[[ 36  69  35 -56]
 [ 17  -1  -5 -44]]
->
[[69 35]
 [-1 -5]]

[[ 10  -7  22  11 -10]
 [-27  11   3 -11  -4]
 [-94 -11  -5  11 -19]
 [  5 -18  21  11  20]]
->
[[-7 22]
 [11  3]]

[[-27  44 -32 -67 -74]
 [ 34  39 -54 -62 -43]
 [-38  46 -44 -60 -71]
 [ 23  42 -42 -73 -57]]
->
[[ 44 -32]
 [ 39 -54]]

[[ 55   1  27 -79]
 [ 40  -5  10 -61]]
->
[[ 1 27]
 [-5 10]]

[[-19 -25  47]
 [ 80  26 -51]
 [-67 -41  64]]
->
[[-25  47]
 [ 26 -51]]

[[-25 -72  -3  22]
 [-77  37  10  55]]
->
[[-72  -3]
 [ 37  10]]

[[ 14  -8 -16  -3]
 [ 48  -7 -59   7]
 [ 80   7 -48 -56]
 [ -4  -8 -77 -19]]
->
[[ -8 -16]
 [ -7 -59]]
---
[[-27 -22   7 -43  45 -41 -19 -11 -12 -92  25 -12  12 -52 -60]
 [ 30 -51 -25 -57  38  28  33 -15 -76  -9  -3 -42  19  20 -53]
 [ -9  46  50  48   7  22  64  35  70  -5  16  11   0 -10  83]]
->
[[-60 -27 -22   7 -43  45 -41 -19 -11 -12 -92  25 -12  12 -52]
 [-53  30 -51 -25 -57  38  28  33 -15 -76  -9  -3 -42  19  20]
 [ 83  -9  46  50  48   7  22  64  35  70  -5  16  11   0 -10]]

[[-43  28 -24 -39 -15   1 -19  -3 -23]
 [-21  64 -39 -42  18  15  57 -78 -33]]
->
[[-23 -43  28 -24 -39 -15   1 -19  -3]
 [-33 -21  64 -39 -42  18  15  57 -78]]

[[ 17   2  75 -43 -44  66 -64  45 -31]
 [-27 -29 -47  62  47 -70  20  -2  47]
 [-90  17 -46  32  88 -42   9  35  -3]
 [ -7  43  41 -63 -19  68 -25  22 -59]
 [ -5  -5 -69  41  33 -62  64 -52  34]
 [-12 -23  43   5  -4  13 -60  60   3]]
->
[[-31  17   2  75 -43 -44  66 -64  45]
 [ 47 -27 -29 -47  62  47 -70  20  -2]
 [ -3 -90  17 -46  32  88 -42   9  35]
 [-59  -7  43  41 -63 -19  68 -25  22]
 [ 34  -5  -5 -69  41  33 -62  64 -52]
 [  3 -12 -23  43   5  -4  13 -60  60]]

[[ 37 -71  68 -42  66  22]
 [ 32  29 -48 -40 -41 -46]
 [ 47  69 -85 -25 -40  49]
 [-36 -49  34  14  56  43]]
->
[[ 22  37 -71  68 -42  66]
 [-46  32  29 -48 -40 -41]
 [ 49  47  69 -85 -25 -40]
 [ 43 -36 -49  34  14  56]]

[[-58  -8  48  12  23  36  31   1 -20  33]
 [ 42  55 -53 -10 -50  -9 -12 -21  46  23]
 [ 21   4  53 -46  -2 -44 -45 -31  14   8]
 [  7  47  17 -27 -43  -6 -19 -37  38  70]
 [-43 -43 -42  68  28  51  49  59 -50 -46]
 [-39 -70  47  26  60  15  20  40 -59 -44]
 [ 26  50  48 -68 -42 -42 -47 -71  48  55]]
->
[[ 33 -58  -8  48  12  23  36  31   1 -20]
 [ 23  42  55 -53 -10 -50  -9 -12 -21  46]
 [  8  21   4  53 -46  -2 -44 -45 -31  14]
 [ 70   7  47  17 -27 -43  -6 -19 -37  38]
 [-46 -43 -43 -42  68  28  51  49  59 -50]
 [-44 -39 -70  47  26  60  15  20  40 -59]
 [ 55  26  50  48 -68 -42 -42 -47 -71  48]]

[[ 61 -70 -57]
 [-23  27  16]
 [-69  61  57]
 [ -1  -5 -19]
 [-67  64  61]
 [ 85 -80 -45]]
->
[[-57  61 -70]
 [ 16 -23  27]
 [ 57 -69  61]
 [-19  -1  -5]
 [ 61 -67  64]
 [-45  85 -80]]

[[ 31  66 -45  65  38]
 [ -5  -6  21 -10  -2]
 [ -6 -18 -13  22  36]
 [ 22  48 -44  64  44]
 [  6  42 -49  68  53]
 [ 33   3 -20  31  26]
 [-50 -27 -58  58  84]
 [  9 -38  70 -52 -40]
 [ 17   3  37 -17 -21]
 [-12  12  46 -21 -18]
 [  0 -21  71 -55 -43]]
->
[[ 38  31  66 -45  65]
 [ -2  -5  -6  21 -10]
 [ 36  -6 -18 -13  22]
 [ 44  22  48 -44  64]
 [ 53   6  42 -49  68]
 [ 26  33   3 -20  31]
 [ 84 -50 -27 -58  58]
 [-40   9 -38  70 -52]
 [-21  17   3  37 -17]
 [-18 -12  12  46 -21]
 [-43   0 -21  71 -55]]

[[-63 -27  -7 -14 -46 -53  50  58   7 -39  36 -34  82 -70 -71  60]
 [-15   0 -67 -63  82  38 -22  -9 -24  19  59  64 -25  61  19 -39]]
->
[[ 60 -63 -27  -7 -14 -46 -53  50  58   7 -39  36 -34  82 -70 -71]
 [-39 -15   0 -67 -63  82  38 -22  -9 -24  19  59  64 -25  61  19]]

[[ -1  -4   5]
 [  5  34  40]
 [-74  53  31]
 [  8   6   2]
 [-39  65 -55]
 [ 10   9 -10]
 [-10 -11   2]]
->
[[  5  -1  -4]
 [ 40   5  34]
 [ 31 -74  53]
 [  2   8   6]
 [-55 -39  65]
 [-10  10   9]
 [  2 -10 -11]]
